A single turn carries every row of the set below to another of its rows. Some are shown first; where does it send the rows asked next?
z928: [-22 -30 -18 -23 -44 -16 -12   2  12 -60  37 -20  50]
z675: [ -7 -17  -1 -12 -31 -22   1   1  -3 -55  39 -50  49]
z332: [ -1 -11  -7 -15 -37 -28  -2 -10  -8 -55  31 -48  40]
z579: [ 20 -60  -6 -26 -14  -4  -8 -28  21 -19  20 -16  23]
z203: [ 30 -17  -7 -26  -5  -1 -31  -4  18   0  41 -24  13]
z205: [  3  -8  15 -17 -28  -8 -36  34  -3  -8  27  -6  33]
z887: [  8  -8   4  -2 -16 -18 -30  43 -11 -18  32 -23  18]
z117: [-16 -25  -7 -18 -40 -10  -5   9   4 -67  33 -22  51]
z512: [ 28 -60 -13 -24  -9  -3 -11 -24  16 -27  26 -15  30]
z724: [  5 -28  14 -30 -18  17 -31  19   2 -37  50 -45  36]
z309: [  7 -59 -14 -15 -14 -15   1 -14  29 -13  32 -37   6]
z784: [ 18 -22  -7 -37 -25  11 -25   7  20  -7  37 -15  -4]
z417: [-14 -35  -4 -16 -40  -6 -12   4   4 -62  43 -15  58]
z636: [ -1 -27  -2  13 -37 -40 -33  18  21 -33  19   2  10]
z407: [  1 -17   6 -14 -31  29 -14  22  16 -31  37 -46  32]
z881: [ 24 -21   8   0 -25 -49 -39  10   8 -37  12  -6  21]
z199: [ 15 -59  -6 -27 -14  -1  -2 -28  20 -23  20 -20  24]
z756: [ -7 -37   6  13 -42 -40 -36  10  23 -35  22 -10   5]
z904: [  1 -30  -2  14 -31 -40 -34  14  23 -31  18   3   7]
z938: [  5 -53  -8 -14 -26 -17  10 -13  31 -10  39 -34   7]
z835: [ 25 -24   9  -1 -22 -48 -36   9  13 -34   9  -4  16]
z96: [ 34 -20   3   8 -21 -44 -31   8   4 -35  11 -10  23]
z463: [ -3 -35   2   6 -40 -40 -30  21  22 -29  30   8  12]
z437: [ -9 -14   2 -11 -32 -26  -2   2  -4 -58  38 -45  48]
z982: [  9 -66 -12 -20 -15  -4 -10 -24   8 -22  14 -13  29]
z950: [ 28 -30   5   0 -27 -41 -41   6  16 -45   2 -14  26]
z614: [ 13 -27 -15 -27 -21  11 -22   7  23  -6  41 -10  -6]
z762: [  7 -10  -6  -4 -17  -7 -31  45 -10 -19  27 -19  17]
z799: [  3 -16   0  -9 -36 -25   8   9  -1 -54  39 -52  41]
z354: [  3 -57 -10 -18 -19 -26   7  -9  23  -9  22 -43  14]
z560: [ -4 -20   4 -12 -27  22 -11  22  18 -32  49 -51  32]
z257: [ 21 -17 -15 -20  -5   6 -36  -1  19  -1  44 -26  13]
z875: [-17 -30  -7 -22 -42  -6  -3   6   4 -64  34 -23  52]
z921: [  2 -11  10 -11 -29  -5 -34  38   0 -17  23   3  33]
z262: [  4 -59 -13 -18 -11 -15   4 -16  28 -16  34 -39  12]
z600: [ 10 -27  16 -32 -22  23 -24  12   2 -43  45 -39  40]

z756 moves to z928
z881 moves to z675
z463 moves to z417
Now find these:
z262 moves to z904
z724 moves to z257
z560 moves to z614

A single turn carries every row of the set below to another of its rows. Some are shown first; where does it send the rows asked next?
z47: [-22   4   9 -11 -26  -4   9   0 -28 -31   6 -13   9  74   4 -13  -1   0
 -22  13   4  14]
z991: [-31  19   4   5 -18 -21  23   3   0 -27  19  13  25  38 -65  14  -7 -24
 -30   7 -12  17]
z375: [ -8  49  20  25 -17   8 -15   4   6   0   9 -24  31  49 -33  28  10 -14
 -52  14 -18 -16]
z215: [-10   5  17 -12  16  18  13  -4  -4 -11  14  -2  15  31  -4  21  28  -1
   0  -3  26  11]
z691: [ -1  43  13  16 -25   2   2  14  10  18  11 -20  30  48  -8  34  -8 -27
 -52  35  -4 -13]
z585: [ 18   9  -2   7 -16  22  -7  28 -16 -17   8 -22 -12  42 -32  -3  -8   9
   3  -3   0 -23]
z230: [-23  14  23  13 -27  14   4  30  -4   6  43 -13  34  38   4   1   5 -36
 -34  18  23   2]
z606: [ -8   6   6  -1  -6  24  21  33  17  -5   6 -25 -13  30 -21  12 -13   8
   8  -3  -8  -1]
z782: [ 12  20 -31   2 -32  19 -19  28 -14 -26  11 -13  -2  43 -31  11 -25   2
  -8  25   3  -6]
z59: [  8  28   4  -4  -7 -45  15  31  16  -4   3   4  27  25 -15  -3  19  -1
 -20  -6 -25 -10]
z589: [  0  28  29  14 -13  12  14  27  10  25  27 -12  34  39  -3  26   0 -35
 -34  18  19 -13]
z629: [ -7   0 -13  -6 -26  19  -2  20  -6 -12  12 -36 -17  28  -2  -4 -12   8
   1  19  -3  -6]
z98: [ 23  37  11 -12 -15 -24  11  21   4 -21  18   0  38  41   3 -12   2 -25
   0 -19  -9 -16]
z931: [  8  15  10 -14 -20 -13  12 -31 -19  14  25 -19   9  27 -10   8  -6 -35
 -10  14  17 -27]
z520: [  1  30   5  -3   8  13 -23 -22 -20 -19   5  -2  13  53 -28  22  18   8
 -11  -8  18  -4]
z771: [-19   2   4 -13 -17 -13  35  22  -4  -6   0   4  13  66   5  17 -12  -5
 -27  32  11  25]
z702: [-32  34  14  23 -30  10 -24   7  -7 -19  25 -25  32  49 -26   2  13 -14
 -53  13 -13  -2]
z445: [  4  10  10   0 -28 -20  11  -1 -34   1  32   8  15  50 -37  -9 -16 -38
 -15   1  27 -19]
z806: [  4  29   0  -6  17   5   4   0   5   6  -2  15  17  43 -27  50   7   2
 -15   9  25   7]
z788: [ 10  25 -13   7 -12  23   3  41   9 -19   5  -1   1  45 -48  26 -27   1
   0   2  -1  -1]
z860: [-31  21  29  23 -20  21 -12  20  -7 -13  40 -15  34  38 -20  -5  21 -22
 -34  -4  11  -1]
z289: [ 18  29 -13 -18 -17 -31   3  12   8 -17  15  -7  36  12  14   1  17 -17
 -12  17 -14  -7]
z789: [-15  46  -1  -6 -14 -36  -9  26  12  -5  18  14  27  45 -22 -11  -7  -8
 -10 -32  -7  -6]
z146: [ -5  48 -19 -20 -25 -23 -21   7   4 -17  32   4  35  31   6  -7  -9 -24
  -2 -10   4  -3]
z218: [ -7  15  25 -10 -17 -20  41 -24   3   2   6 -27   8  38 -19  12  -8 -27
 -21  10 -20 -15]
z360: [-17  18 -11   2 -20 -12  -7  -4 -21 -16  38  20  26  27 -57  10  -5 -32
 -20  10  25   5]
z533: [-14  16 -25  -6 -21  21   9  34  18 -12  11 -14  -4  29 -19  25 -30   1
  -3  25  -5  15]
z475: [-26  23   3  -8 -10 -13  24 -27  14 -16  12 -14  18  15 -39  31   4 -22
 -25  19 -22  10]
z468: [-19  39 -25 -11 -16 -43 -18  16  16   2  15   7  24  15 -12   1   8  -1
 -22   5 -12   3]
z669: [ -8  27  -9  -5 -25 -17   0   5 -19 -13  -9   4  11  87 -19  17 -21   3
 -37  25   2  11]

z215 moves to z771
z360 moves to z445
Now find these:
z860 moves to z230
z629 moves to z606
z468 moves to z789

